(in the rows, 128 means zero)
The rows of X fall into 3 groups, and each row is roughly a mix of its group's hidden directions; some rows fit no group.
X:
99,65,126,103,96,113,116,100,111,107,150
143,59,113,131,97,100,118,156,116,153,113
164,98,138,106,87,165,150,122,147,90,153
80,168,123,127,138,93,98,168,106,152,121
73,163,111,140,169,106,99,103,119,149,122
120,197,128,112,169,161,120,99,126,133,131
122,168,87,85,116,154,113,99,105,161,137
111,169,129,143,162,87,116,119,100,175,103
133,150,136,141,190,158,162,112,111,92,147
116,153,86,122,112,139,165,96,169,99,159
104,169,109,139,195,125,120,101,108,149,130
101,112,111,130,96,58,132,163,115,115,127
90,74,121,118,108,89,133,96,100,116,149
97,172,107,134,191,116,114,111,106,148,124
75,122,114,123,137,117,122,67,112,108,162
170,128,149,120,137,200,128,104,143,151,124
92,85,126,104,106,106,115,77,102,117,151
149,51,122,137,89,110,133,146,125,137,127
150,173,99,113,153,129,151,77,133,137,165
104,188,114,130,183,130,130,97,112,136,139
131,151,70,89,103,122,127,117,89,159,119
172,171,133,129,135,177,127,158,166,128,114
173,180,139,134,144,181,130,144,151,127,121
180,106,143,111,82,128,178,128,135,113,142
139,88,139,121,62,106,136,166,141,110,121
158,89,135,131,110,177,142,153,141,81,149
141,105,160,109,126,159,84,139,88,163,97
160,54,121,135,89,120,145,130,123,142,138
179,187,140,144,147,158,154,141,142,134,120
145,81,133,120,61,107,139,158,135,117,127
159,155,145,116,151,196,124,103,139,155,121
108,92,161,177,132,102,115,171,146,104,123
184,107,146,115,88,149,171,132,136,104,145
126,171,80,85,115,151,133,91,116,148,141
72,137,116,145,171,121,76,127,112,142,115
102,107,170,166,132,131,133,151,175,87,133
188,165,138,113,104,135,160,144,160,146,114
141,83,138,115,113,179,86,161,135,105,123
69,143,163,151,139,130,90,164,149,123,134
96,98,121,111,111,130,133,72,119,92,169
177,164,145,157,151,137,142,173,123,151,101
128,184,131,124,174,169,135,88,128,137,139
105,180,119,140,190,133,134,94,116,138,137
134,85,137,122,67,103,126,170,141,106,118
102,154,119,154,161,73,131,140,110,167,103
107,116,125,135,85,71,155,146,129,88,147
148,73,138,122,68,118,126,162,141,116,118
114,198,131,110,168,160,107,111,131,125,123
158,88,140,109,59,133,134,152,143,114,127
102,71,122,96,87,107,124,97,121,112,148
69,138,139,146,122,103,96,183,127,130,117
92,122,107,139,114,54,139,149,111,109,137
148,160,90,81,123,144,129,93,95,162,129
101,104,107,140,103,59,143,143,112,105,144
131,125,162,156,166,156,78,106,133,146,166
167,187,135,150,156,151,140,158,144,144,108
89,137,130,138,103,64,137,165,130,98,123
105,181,115,113,131,86,137,84,138,162,122
129,97,131,97,82,97,158,82,120,119,153
159,150,143,118,153,197,126,96,139,150,127
162,123,145,123,152,199,107,111,143,150,115
106,142,70,139,116,87,161,156,106,108,135
146,99,157,122,131,136,86,148,80,164,98
125,76,133,136,130,175,90,163,122,95,131
141,156,81,95,121,151,117,85,104,160,148
154,96,154,119,62,136,144,152,153,106,128
146,167,92,83,127,152,138,83,111,152,139
77,142,116,145,170,109,82,131,113,154,108
93,162,179,115,153,162,90,137,131,146,126
164,119,153,125,144,200,112,115,148,145,112
76,150,115,132,163,113,76,112,115,153,113
94,161,75,125,106,116,156,119,159,104,153
131,82,172,171,137,106,128,165,141,104,114
173,111,139,115,89,138,182,119,139,100,153
83,135,120,140,159,90,88,131,103,164,103
146,93,153,151,140,82,121,171,97,137,97
109,89,159,169,124,101,123,177,144,103,111
141,100,155,125,68,132,139,153,158,85,131
93,147,143,145,148,82,98,176,106,148,118
111,171,65,95,108,109,137,122,107,148,130
97,114,104,151,152,67,122,148,102,157,112
142,82,177,168,142,108,133,158,141,105,113
127,169,82,83,115,119,132,120,89,161,115
82,155,170,118,141,149,82,157,122,148,117
170,124,96,126,126,120,185,89,147,104,144
117,87,186,164,134,137,105,160,146,111,117

Here is one row of each group, with its name. Which group are the others in?
160,85,95,112,83,158,152,101,133,112,119
F
179,104,147,110,95,180,132,139,140,100,140
V
113,137,106,144,198,129,107,107,104,165,120
B

165,124,151,125,147,200,115,110,146,149,115
B
178,180,132,131,129,158,163,140,164,127,126
V
98,98,117,89,90,116,126,76,135,111,155
V
132,171,114,110,141,146,167,82,162,112,157
F
97,154,80,144,116,83,157,138,152,105,149
F
139,139,131,141,147,138,93,189,137,158,84
V
161,129,134,140,161,65,141,148,91,148,112
F
180,103,142,103,78,140,164,135,144,113,138
V
164,123,97,108,116,169,145,70,137,126,151
F
